In the data rows, 128 means zero.
Some points, one per row:
[121 145 152 147 101 139 150 168]
[106 117 148  91 134 159 110 112]
[157 122 144 160 106 154 153 165]
[139  92  64 124 167  80  92  67]
[139 115 125 133 101 136  88  95]
[150 162 151 101 132 147 124 136]
[117 117 100 112 150 130 164 133]
[146 156 146 114 131 118  96 119]
[153 109 136 167  93 144 103 138]
[114 213 169 184  91 104 168 189]
[106 176 177 186  76 123 160 183]
[103 126 151  82 134 168 117 113]
[157 119 133 118 144 158 150 142]
[132 133 157 160  86 152 132 163]
[146 129  92 112 165 110 160 127]
[153 153 124 126 132 122 121 114]
[128  97  89 102 172 125 142 105]
[114  94  79 109 164 108 114  72]
[ 99 136 143 112 120 122  92  93]
[160 140 140 127 133 146 142 144]
11 more points follow, each with its number after it:
[168 181 141 137 120 117 128 150] 0
[150  90 125 140 106 148  88  92] 1
[139 103 129 137  88 150  88  98] 2
[ 92 116 105 119 152 103 157 124] 3
[168 122 128 145 109 145 106 125] 4
[135 109 146 154  91 143  96 119] 5
[ 88  77  87 163 147  70 153 118] 6
[ 88  85 101 133 147  80 110  94] 7
[160 129 134 161  99 145 132 144] 8
[ 96 140 156 105 124 156 157 146] 9
[142 137 104 126 144 106 132 120] 10
Which two of these numbered points are nearest to each point below by angle, seen from the average point of the first points? Their numbers follow each, nearest first.
[132 119 117  99 146 146 117 120] > 1 7
[ 96 124  87 124 158  72 114  87] > 7 10
[110 136 122 109 143 107 110 105] > 7 3
[160 190 146 162 118 102 164 171] > 0 8
[ 88  84  87 148 158  75 157 118] > 6 3
[146 119 131 133  95 147  92 107] > 2 1
Here are 11 other points, each followed by its number:
[ 92 128 115 102 150 133 168 130] 0
[117 132 122  91 138 129  96  88] 1
[132 134 141 172  93 118 117 152] 2
[106 115 153 158  87 136  96 118] 3
[142 118 152 115 126 164 117 136] 4
[153 137 136 114 144 141 146 147] 5
[146 146 128 122 135 134 135 128] 6
[157 117 132 119 146 152 153 146] 7
[142 189 160 140 119 118 124 143] 8
[ 96 123 102 129 148  95 160 126] 9
[103 139 127  86 136 114  92  88] 10
Which two of these numbered points are nearest to each point below by angle, seen from the average point of the first points? Their numbers follow each, nearest first.
[142 124 117  95 157 133 128 115] > 1 10
[124 137 150 161  93 131 121 149] > 2 3
[ 99 116  91 130 161  93 164 123] > 9 0
[164 137 111 121 145 116 114 116] > 6 1
[164 119 128 143 141 142 157 157] > 7 5
[ 92 144 160  92 123 148 128 130] > 10 0
